(in the rows, 128 means zero)
One hidden turn or mirror swaps the rows below in pairs. Which row is each named row swapped with?
nepek: [144 125 140 120  95 129 133 142 139 120 156 155 147  76 166 139 121 125
 105 144 123  95]
Novu: [144 135 144 114 101 125 133 144 137 120 145 157 156  72 156 139 126 129
 108 145 115  92]
sobi: [167 134 135 127 153 134 144 118  98  98 147 153 144 121 196 102 103 106
 139 135 118 108]
vuno: [139  95 176  92 151 105 150 141  96 104 138 145 159  90 183 114 114 133
 120 139 134 138]
Sukud: [149 110 153 105 104 117 146 135 131 135 127 154 135  75 185 120  96 100
 120 129 140 122]
ruto: [135 103 156 118 109 132 137 143 135 102 138 147 126 116 183  78 121 110
 120 122 114 127]
Tega: [163 139 136 139 136 148 106 148 130 128 166 111 135 112 177 129 117 102
 131 145 117 109]
Nul: [149 113 148 141 119 159 134 146 132 122 144 102 149  74 139 111 146 107
 139 141 121 127]
vudor: [131 134 149 115 139 122 104 143 117 139 132 132 138 105 175 104 126 126
 142 161 129  87]
domi: [178 122 159 138 154 127 148 119  95 109 142 137 142 125 187 103 121 118
 146 155 120 115]
baraf: [129 126 131 107 131 151 167 125 107 112 171 155 160 109 185 113 129 102
 139 150 106 133]
bag: [134  98 172  98 161 121 146 159 115 110 151 134 153  91 199 107 124 112
 124 117 130 149]
Pape: [165 131 136 137 134 140 120 143 116 127 181 115 139 108 181 125 122  79
 131 124 123 100]
Ripo: [141  91 149 111 136 133 117 150 144  98 177 125 163  63 167 119 116  93
 115 131 141 117]
fidut: [172 134 149 140 148 135 147 127 106  90 159 146 148 118 195 104 103 106
 143 130 121 109]
Sodo: [182  96 142 100 129 149 151 142 133 120 145 140 161  96 177 144 131 101
 145 157 116 143]
pem: [134  94 134 109 135 127 117 149 134  94 170 133 152  62 156 134 112  97
 114 133 137 122]
Vopu: [140  97 179  97 154 131 147 155 117 103 146 136 155  96 192 121 120 124
 127 120 129 147]
Berum: [135 128 153 103 130 123 140 143  84 105 126 128 151 106 130 129 131 108
 131 136 137 122]
Bam: [152 105 146 145 115 156 126 139 129 130 146 106 139  80 151 108 154 108
 131 151 128 136]
dezim: [146 109 133 108 138 119 130 138 101  94 140 131 168  94 124 123 134 104
 140 151 133 128]
Pelo: [129 104 178 105 142 114 146 154 115 102 126 149 155  85 187 103 115 123
 117 121 123 145]
fuz: [156 109 161 119 100 127 134 131 128 128 127 138 128  71 195 112  84 104
 139 143 132 115]
rut: [140 123 144 113 152 127 115 135 115 115 134 142 123  97 171 103 146 130
 153 163 129  86]
gab: [157 104 142 141 124 155 132 138 136 118 138 109 146  69 153 105 155 113
 140 149 127 136]
kibe: [128 101 171 101 155 109 139 147 107  94 137 143 157  97 188 109 120 126
 125 128 136 146]
roz: [176 131 145 135 158 131 143 122 101  91 145 144 140 119 194  98 118  97
 146 132 118 109]
gete: [138 118 143 109 121 117 148 152  98 110 135 128 159  94 125 126 141 112
 142 146 140 130]
baf: [148 127 134 112 104 128 131 139 130 122 162 160 157  75 169 137 118 132
 106 148 123  92]
Tal: [161 115 147  86 125 161 150 143 130 124 144 146 163  96 202 139 117 117
 141 163 117 138]
Dagu: [143 134 136 115 116 126 133 148 142 126 154 156 154  69 163 130 124 125
 114 143 112  80]
nazel: [173 132 152 143 152 128 146 118 109  98 152 153 138 110 199 113 109 103
 149 130 118 108]
modu: [181 110 137 116 121 162 148 140 130 111 144 132 151  98 185 125 129 114
 160 170 116 140]
mupi: [139 124 139 123 136 125 122 146 126 131 135 144 134 101 166 102 132 136
 152 164 139  78]
birob: [151 106 160 143 123 158 129 137 129 119 132 108 148  80 147 118 154 110
 123 163 129 130]
nadav: [140  99 167  89 158 122 138 153 107 101 136 131 152  96 191  97 124 119
 128 127 123 156]
larep: [165 137 148 143 161 126 143 117  99 103 149 147 148 128 194 109 120 115
 148 141 121 118]
Vatot: [142 103 160 106 127 127 131 123 104 119 127 125 154 100 123 122 132 104
 124 133 147 121]
lan: [138  91 146 100 134 138 114 166 132  88 179 120 156  78 179 123 116 110
 124 124 134 115]
voraf: [168 135 146 143 158 141 157 125 107 106 141 153 153 117 193 108 125 108
 149 146 106 117]
filal: [170 144 142 131 129 142 113 149 134 124 179 109 150 105 181 123 119  92
 127 141 116 108]
kibug: [148 114 148 145 122 156 132 131 135 127 135 113 145  75 147 111 157 108
 138 157 125 124]
tok: [153 144 137 114 104 131 138 145 132 134 146 157 158  78 165 141 114 129
 112 141 120  90]
lib: [148 135 148 120 111 118 133 137 129 122 149 154 151  68 171 138 121 124
 103 159 116  87]
nat: [153 139 140 121 134 154 114 158 120 131 181 127 153 119 179 131 111 107
 121 137 123 102]
puza: [175 129 137 139 146 133 145 114 103 100 148 157 152 127 193 110 109 119
 140 138 121 110]
vap: [145  91 141 125 139 128 112 149 127  93 178 128 141  64 160 104 123  89
 125 129 137 127]
beli: [149 110 146 143 114 166 136 138 138 125 154 112 139  81 157 122 156 105
 131 156 126 135]
lesa: [149 133 150 108 129 124 109 129 113 116 151 137 141  96 171 118 138 140
 152 177 113  90]
Rere: [171 102 150 126 103 126 138 120 129 116 119 144 123  84 184 103 107  83
 135 133 129 133]
fepid: [132  97 173 104 146 113 136 143 106 110 140 133 151  91 193 100 123 126
 124 126 130 159]
Zitar: [134 109 174  91 156 124 142 150 104 101 143 135 155  97 198 111 117 118
 123 121 130 143]

voraf pairs with Pelo
Rere pairs with Tal
modu pairs with Sukud
ruto pairs with baraf
Berum pairs with rut
fepid pairs with puza

